One turn sends every row of this set to another row. A few are shown first. Where does it send the rows asked after them?
Mot: -5,-2,-21,3,-7,0,-6,-13,-11,-8,-3,6,18
ginok: 5,13,-14,10,0,-6,-11,2,0,2,11,-6,1
Torom: 18,4,-8,19,0,14,-5,8,5,0,-1,4,-10
lili: 6,-6,-20,12,-5,13,-5,-14,8,-6,-24,7,12
deto: 22,0,-13,20,2,20,-13,-1,-6,-1,-5,1,-11
sek: 13,8,-10,14,-8,15,-23,-9,-12,1,5,7,2
Basub: 10,6,-10,17,-11,9,-24,-1,-3,-1,1,-10,-10
vub: 12,10,-9,19,7,1,-3,5,-6,-6,8,11,-1
mito: -6,-6,-14,22,-10,3,3,-11,13,-12,-8,-6,9
Tul: -7,-11,-19,7,-8,2,-2,-11,-9,-13,-7,7,15
viza: 12,9,-8,23,5,2,-12,4,-11,-10,3,8,-8
Mul: 10,10,-17,18,6,-2,-7,5,1,-4,4,-12,-8
sufa: -1,-16,-16,9,-6,1,-1,-12,-8,-13,-12,8,11
tovev: 12,10,-12,26,5,7,-10,3,-12,-14,2,3,-7
Bubo: -5,-7,-11,23,-12,-1,-2,-15,8,-15,-10,-5,9
bar: 10,9,-17,15,0,5,-21,-10,-18,-2,8,-3,1
tep: 6,-7,-18,11,-6,5,-6,-14,11,-7,-25,2,9
neb: 19,2,-16,11,8,1,-13,-7,-2,12,4,0,-4
tulez: 0,-18,-17,12,-3,6,8,-12,4,-3,-6,2,10
mazu: 3,-12,-19,6,2,1,10,-8,3,0,-2,4,10
dup: -1,0,-14,25,-7,7,-3,-17,3,-17,-14,9,14
pasa: 11,7,-12,16,-2,4,-24,-10,-16,0,7,3,-1
kure: 18,3,-20,13,11,2,-9,-6,-6,8,5,-3,-2
ger: 0,2,-9,28,-9,12,1,-10,1,-20,-9,10,8
raz: 16,4,-16,5,-1,7,-16,-7,-1,14,6,-2,2
Tigo: -2,2,-21,4,-17,10,-15,-11,5,-5,-15,-6,11
gomum: -6,-4,-22,4,-13,5,-9,-7,5,-11,-18,-4,11
vesud: -4,-3,-13,20,-7,1,9,-1,12,-12,-4,-5,4
neni: 9,11,-13,16,3,-6,-12,5,2,-1,4,-8,-8
ler: 21,-1,-9,19,1,15,-13,2,-2,2,-3,3,-13
fale: 9,10,-7,19,-14,16,-19,4,0,-6,1,-3,-7
zibi: 2,-20,-14,13,-7,2,4,-12,7,-5,-11,-3,6
milu: 4,-5,-13,23,-4,4,-4,-21,2,-14,-17,10,13
balas: -5,-5,-18,7,-12,-2,-9,-8,1,-16,-19,-2,10
saz: 10,-4,-15,16,-10,22,-6,-14,7,-4,-20,8,8
vize: 11,6,-16,16,-9,13,-23,-3,-5,-1,0,-14,-8

vub moves to Torom
viza moves to ler
milu moves to tep
Now these:
vize moves to bar
gomum moves to Tul
Tigo moves to Mot

One turn sends every row of this set to another row. A few are shown first. Where does it send the rows asked after them?
Vodak: 2,-15,-9,-2,1,-4,7,11,-1,9,-9,0,-3,-8,2,7,-3,0,9,5,-19,-3,-8,9,-3,1,-6,3
lilu: -7,6,-2,5,-26,0,-2,1,7,5,12,-4,1,2,1,13,2,20,-15,-4,1,7,-3,-5,-1,12,2,-12
Migu: -3,-9,-4,12,-7,12,-8,-17,3,13,-3,-2,4,2,-11,8,-16,10,-6,-1,6,4,4,0,12,-2,0,12
mato: -7,13,-9,7,-16,-2,-1,0,11,9,5,-5,-10,1,-3,12,3,24,-12,-10,3,12,6,-2,3,5,5,-11
dobon: -5,9,7,-8,-13,-5,20,-15,4,-1,0,-3,-5,3,2,-11,5,-5,3,-15,11,-3,-1,-1,-7,5,3,-8
deniz: 8,-7,-5,4,1,-5,2,7,-3,6,-14,8,-2,-3,-9,6,-9,-3,5,11,-15,5,-3,12,-4,4,-9,-1
Mumop: -7,-6,-3,-15,-9,-8,-10,-7,-9,-3,-8,12,-6,-5,14,7,2,-1,6,-1,14,6,4,-9,3,-3,1,5
Mizol: -9,14,7,-8,-13,6,14,-12,5,1,-6,-6,4,-1,5,-8,12,2,1,-19,9,-4,-6,5,-1,4,7,-9
Bepe: -7,3,-8,12,-8,-1,-6,-11,4,7,-2,-4,-16,-2,0,11,-15,18,-2,-13,10,8,-4,7,13,3,8,2
Nipad: -11,0,-6,11,-15,3,-7,-3,5,-2,-1,6,-11,1,4,16,-7,16,-3,-20,3,15,-10,7,10,7,5,-1
buti: 3,-6,8,-1,5,3,-2,11,-1,4,7,-18,6,4,-1,-3,3,-2,-14,-23,-15,9,3,-3,1,0,-7,-8
nutav: -5,2,6,2,5,7,-1,4,6,-2,4,-19,9,5,-7,-7,6,0,-10,-12,-14,4,4,-3,-1,8,-18,-11
pote: -5,-7,-11,-8,-4,-11,-1,-10,-12,-5,3,13,-6,0,13,-3,1,-4,9,0,10,12,1,-10,-1,1,-4,5
ved: -5,-6,-1,10,-8,15,-8,-5,6,12,-4,6,0,-1,-11,9,-13,2,0,-10,6,4,-2,4,23,-3,2,8
Nif: 11,-14,-14,2,-2,2,12,11,-2,2,-3,3,3,2,-3,-4,-4,0,11,4,-16,5,-3,4,-4,-3,-2,6
kapog: 14,-1,5,-6,4,-2,5,9,1,0,8,-13,2,10,-6,-3,6,-7,-8,-24,-8,1,9,-4,-1,-2,-2,-3
pas: -4,1,-7,-11,-5,-6,-11,-3,-2,-8,-14,7,-11,-6,10,11,-1,2,14,3,13,-4,3,-1,7,4,-4,6
siz: 6,-14,-1,2,-4,-3,-3,7,1,2,-10,-6,-1,-5,-9,2,-13,-2,5,12,-13,0,-2,4,2,7,-19,5
puru: 4,3,9,4,14,4,2,6,-6,2,7,-11,5,-1,-6,-3,0,-2,-14,-14,-13,2,11,3,2,2,-13,-10
pudo: -3,0,-7,-7,-2,-14,-14,-8,-7,-11,-13,16,-3,-3,7,6,5,4,4,1,13,2,4,-4,-4,5,3,0
ber: 5,-5,7,-6,9,0,2,4,-2,3,7,-18,6,-5,-6,1,7,-4,-12,-22,-13,-3,3,1,4,2,-13,1
levip: 9,-13,-6,1,-13,-4,5,10,-2,10,-8,2,3,-6,-3,0,-6,1,7,11,-16,7,-9,7,1,0,-9,4
bodu: -16,18,0,-7,-3,8,5,-7,9,-9,-7,-6,-1,2,9,-2,14,7,5,-15,9,-4,1,0,-2,8,1,-13
sepo: -17,6,12,-11,-8,0,14,-14,7,-3,-5,-7,3,-7,-3,-9,14,2,1,-15,5,-7,-4,-1,-7,2,2,-8
kinaz: -6,-2,-3,6,-15,12,-2,-5,11,15,2,-4,7,5,-14,9,-1,17,-16,2,-3,7,15,-10,-1,-1,-1,-2
bel: -12,-3,-8,-12,-2,-15,-10,-8,-6,-2,-4,11,-3,-6,11,5,14,0,9,1,7,3,-3,-9,1,-1,-2,2
pado: -8,14,8,-2,-4,3,11,-11,2,-8,-4,-3,6,-5,2,-12,9,10,-1,-13,10,-10,4,4,-5,6,6,-14
Depo: -5,-5,6,2,-17,14,-6,1,8,16,8,-3,9,0,-11,7,-8,6,-14,4,3,-2,9,-12,7,0,2,-4

pado moves to puru
ved moves to Nipad
Now these:
nutav moves to siz
Migu moves to Bepe
Mumop moves to Mizol
ber moves to Vodak
kapog moves to Nif

